Each path below is one point turned by a fixed rotation once a step. After each direction that follows a path, write how fast that rotation turns it, in deg/step (0 if it stays still).
Each turn is a multiple of 5 degrees from 10 to 175, or 0.
Each row of a path follows its step; steps can be skipped.
Rotation 1:
step 3: [-34.0  32.4  -0.3 -11.7   1.8 -13.9   5.3  -5.9   7.0  -4.6 -28.8  -7.1
  30.8 -62.5  17.1   8.8  -7.2  27.3 -14.0  -1.2 -18.7 -35.9  -2.1 -42.2
   9.4   5.4 -10.2   3.0  33.9 -26.6  24.1  -3.9  17.7  18.1 -25.1 -13.7
   6.4  -5.8   4.1  -8.6   4.9  54.5   0.5 -35.2 -25.5   5.3   3.4  32.0
  -9.8  -6.9 -28.5   0.8  -5.8   2.8 -47.5  -9.0  25.3  -6.8 -13.8 -50.9
 -10.0  16.0 -36.1]
step 4: [ -1.9  30.9  -0.3  23.5  26.0   4.9  10.2   9.0  25.1  28.9 -24.6  32.7
  13.1  20.3  -0.7 -16.2  17.8   1.3 -26.5 -15.5   6.6  27.0  -0.3 -43.1
  -8.5   6.4  -7.9  14.4  -1.2   9.5   9.4  -7.2  31.9   5.3 -15.7  12.1
   3.4 -34.6 -27.5 -39.7   3.5   4.1  15.2 -17.5  39.1 -10.9 -47.2  21.9
  43.8  -1.7  -0.5   2.9 -34.7 -41.4 -36.7 -48.2  10.3 -14.1 -17.1  19.9
   1.3  32.3 -20.6]
step 6: [-18.1  -3.9 -16.2  20.8  48.5  40.0  25.4  27.1   2.0  38.0 -23.7 -13.0
  11.7 -19.0 -23.7 -14.2  21.7  -0.6 -45.7 -14.0  19.7  13.6 -21.0  -8.7
  20.1 -30.2  22.7  27.7  -0.7  10.4  16.8   3.6  26.5  22.8 -14.9  11.8
  -7.6 -17.6  22.9 -21.6  17.8 -14.1  -6.6 -25.4  19.6   4.2 -58.0  30.8
  -8.0  25.7  23.4   8.6   0.1  29.4 -11.0 -17.8  30.8 -23.1  -4.5 -31.3
  -2.0  34.0  -6.6]
step 8: [-15.6 -17.3   3.0  -2.8  -3.6  -2.3   3.9  19.4  17.8  10.9   0.2  16.3
  -3.0 -14.1   1.2  12.3  14.1  34.2   1.0  -8.9  38.4  -4.3 -25.0 -39.0
 -29.8 -40.2  19.3  -4.1 -12.8  19.6   1.0  19.2  -2.2  -5.4 -53.9  -4.4
  12.5 -19.2 -22.4 -40.5  22.2  -8.3 -11.5 -34.3  15.4  -8.5 -55.9  40.7
  30.2  -3.5  32.2  -8.4 -28.7  -8.7 -41.5 -49.6  16.0  10.9 -15.0 -14.8
  -2.5  16.0  14.9]
step 11: [ -4.8   8.4  20.0 -13.1  -2.8  -6.7 -27.4  18.8 -10.4  23.4 -25.8 -24.3
  46.6  -2.8  19.1  16.7   9.2   8.1 -56.8  18.8  24.3   1.7  45.8   1.5
   9.5 -20.9 -15.3 -13.8  23.8   3.7  -8.8  17.1  20.1  11.7 -30.5  -6.0
   1.8  -9.4   4.7   2.5 -10.3 -36.9  13.0 -14.8 -12.7  -2.7 -16.8  38.7
  19.4  31.4   0.0  53.1   8.1 -10.3 -28.1 -20.7   0.3  20.2 -36.3  20.1
  53.8  -9.4 -26.7]
step 15: [ -8.3  39.3  27.9   9.6 -10.7 -17.1 -34.8  -4.7 -12.9  23.3 -13.9   4.1
  13.9 -15.0  35.9  60.4 -26.6 -45.1 -27.5 -15.3  16.8 -16.5  23.0  -3.4
   9.0 -28.6  -4.9 -11.4  13.0  -6.3  10.2  10.2  44.0 -15.6 -30.0 -27.4
 -17.1 -26.4  14.6   8.3 -13.3 -11.9  25.5 -25.1  -8.1   3.4 -22.0  10.6
  46.5   5.4   1.9  -2.4  -1.0  -4.3 -28.7 -46.1  14.2  35.2 -10.9   0.4
   3.2   8.8 -32.4]
step 18: [  0.5  -1.0 -14.9   4.0  35.0 -23.3  16.5  38.2 -40.2 -21.6 -21.3 -32.5
 -12.8 -33.8  -9.8  12.5  -9.3 -16.0 -21.8   8.8 -14.9 -17.7  55.0  -7.8
  -5.3 -28.4  25.8  -3.1   8.8 -20.2  21.0 -43.8 -17.2   1.3  -1.3  20.8
   1.6 -57.8  20.2  15.1 -17.3   1.4  -5.0 -34.3 -15.7   5.3 -52.7  14.6
  -5.4   2.9   3.3  16.4 -26.5   0.1 -15.9 -23.5  36.1 -18.4  -5.0  -0.3
  17.3 -27.2  12.4]
step 21: [  9.1  50.0   1.3  -6.0  36.7  10.7 -14.6  16.4  16.2   3.7  -9.2   7.8
 -13.4  -8.8  12.9   4.3 -28.5 -33.5   6.7 -17.4   2.2  -4.5 -26.6 -20.8
   4.5 -69.4  15.1   6.4  23.5 -11.6 -24.3 -13.4  71.4  -9.8 -23.5  16.8
   9.6 -29.7 -11.7 -22.2 -17.1   3.1  19.6  -7.0 -14.9  15.3 -21.0  -8.3
  -2.1  20.1 -14.4  23.2 -45.5  -1.8 -26.5  -6.1 -26.1 -17.2 -18.4  -8.7
 -22.2 -26.0 -21.2]
Speeds:
[ -0.6   7.9  -5.5  -0.1   2.5   0.2   3.6  -6.9  -4.7   4.5  -8.0  -5.4
   5.8  -2.8   3.9  -3.1   0.5   6.7   1.8 -10.2   8.2  -9.9   2.0  12.4
   2.3  -5.8  -0.1   8.7  -0.6   8.3  -1.9  -3.9   4.9  -4.0   1.5  -5.2
  -1.3  -6.2   0.1  -1.2   2.9  -2.4  11.2   7.3  -5.9   3.1   9.7   7.2
  -4.5   0.8   8.6  -7.5   8.6  -9.3  -3.3  -8.7 -12.7  -1.8   5.3  14.4
  -1.6   3.2   0.7]	170
[  8.6   0.4  -2.1  11.5   1.5  16.6   3.9   3.5   6.0 -10.5  -2.4   0.9
   1.2   4.1  -4.3  -3.1   3.4  17.5  -1.1  -4.3  -0.4  -3.7  -1.4 -10.2
   0.3   1.2   2.8   1.7   6.0  -1.3  -5.8   6.7   1.2   3.5  -7.8   3.3
   0.0  -1.1  -3.4  -9.9  -6.6   5.6   2.0   6.8   4.0  -1.0  -5.1  12.1
   2.4   2.1  -4.3   1.0   8.2  17.3  -3.9   2.8  -5.2  -0.3   2.4   4.5
  -7.2  -2.8   0.0]	20
[ -8.1  -5.5   3.0   6.6  -5.7  -4.9  -9.2  -4.3  -3.8  -2.7   8.5   3.4
   5.3  -6.1  -6.2   0.7   7.8   9.3   1.6  -5.0  -8.5  -2.6   2.1  -3.3
   7.9   4.9  13.9  -7.0   6.2  -6.0  12.1  -6.9  -3.3   6.0   0.7   5.3
   4.5   5.1  17.2  -1.9   0.9   2.8   4.5  -4.5  -3.1   5.6   2.2   4.6
  -3.5  -7.4   2.3  -2.6   2.3  -6.6  -3.5   2.2  -6.6   1.3  -2.7   5.2
   5.8 -12.8  -2.0]	175
[  5.4  -2.6  -2.7   5.0  -4.5   2.8   3.3  -4.4  -0.9 -13.7   5.6  -7.6
  -2.6  -6.1   9.7   4.1  12.9  -4.5 -12.6   4.2   2.1  -3.2  -3.8  -0.6
  -0.4   9.5 -11.6   1.4   0.9   0.2  -0.6  -8.0  -1.6  -3.7  -5.1  16.3
   1.3   7.2  -0.1   5.3  -7.4  -9.0   1.8  -1.8   2.4   2.2  -2.6  -9.2
  -1.6   9.9   2.9  -0.2   4.1  -7.9 -11.2  -3.7   0.8  -9.5  -2.2   5.6
  -3.9   0.7   1.4]	160
[ -0.6   3.0  -1.3  10.6 -10.7  -0.2 -14.8  -6.4  -0.8   1.0   1.9   3.1
  -2.8   5.3  -0.4   1.1   0.8   0.7  19.4  -8.5  12.4   1.5   5.7  -0.1
  -2.4  10.8   7.3   2.1  -1.4   7.0   6.4   4.1   0.5   0.2   0.6   6.1
  -3.7  -0.9 -10.2  -2.5   0.6  -1.6  -6.8   3.0   1.8 -12.3  -3.8  -6.8
  -9.2   6.0   4.4   3.4  -2.7   1.3  -3.9  -5.6  -5.4  -2.5 -10.7  -4.1
   1.8   5.3   5.8]	95
[  3.4   2.7   1.0   5.8  -3.1  -7.3   2.8  -7.5   4.0  -3.2   2.7   1.9
  -3.0   4.4   5.7 -13.7   0.6   1.2  -1.9  -3.2   6.7   4.3  -8.9  -6.4
 -16.0 -11.9  -3.1  -5.2   4.8  -3.8  -6.9  -6.5  -3.6   1.4   3.3 -10.7
   5.7   8.8  -1.5  -1.5   6.5  -0.2   9.9   1.4  15.3  -6.2  -0.8  -3.4
   0.2 -10.5   1.9  -1.4 -10.7  -2.8  -5.8   1.6  -7.3  -1.1  -7.0   3.3
   1.1  -6.1   4.1]	90
[  8.2 -12.7   6.1   6.2   1.5   3.5   2.9   3.3  -5.6   0.7   0.0 -10.7
   2.3  -4.2   3.9   8.1  -4.8  -4.6   9.4   5.0   3.9   7.2   2.8  -1.6
  -3.8  -7.9   6.3   0.7   5.7   3.8   0.2   0.4  -0.2   3.5  -6.2 -16.4
  -5.0   2.4   6.9   3.6 -15.3  -4.9  -1.2  -1.9 -12.0  -0.5  -9.5  -0.7
   8.6  -0.3   3.7  -3.2  -1.9  -0.6   2.8  -4.2  -4.1  -5.6 -13.5   8.1
  -3.3  -3.0  -2.9]	10
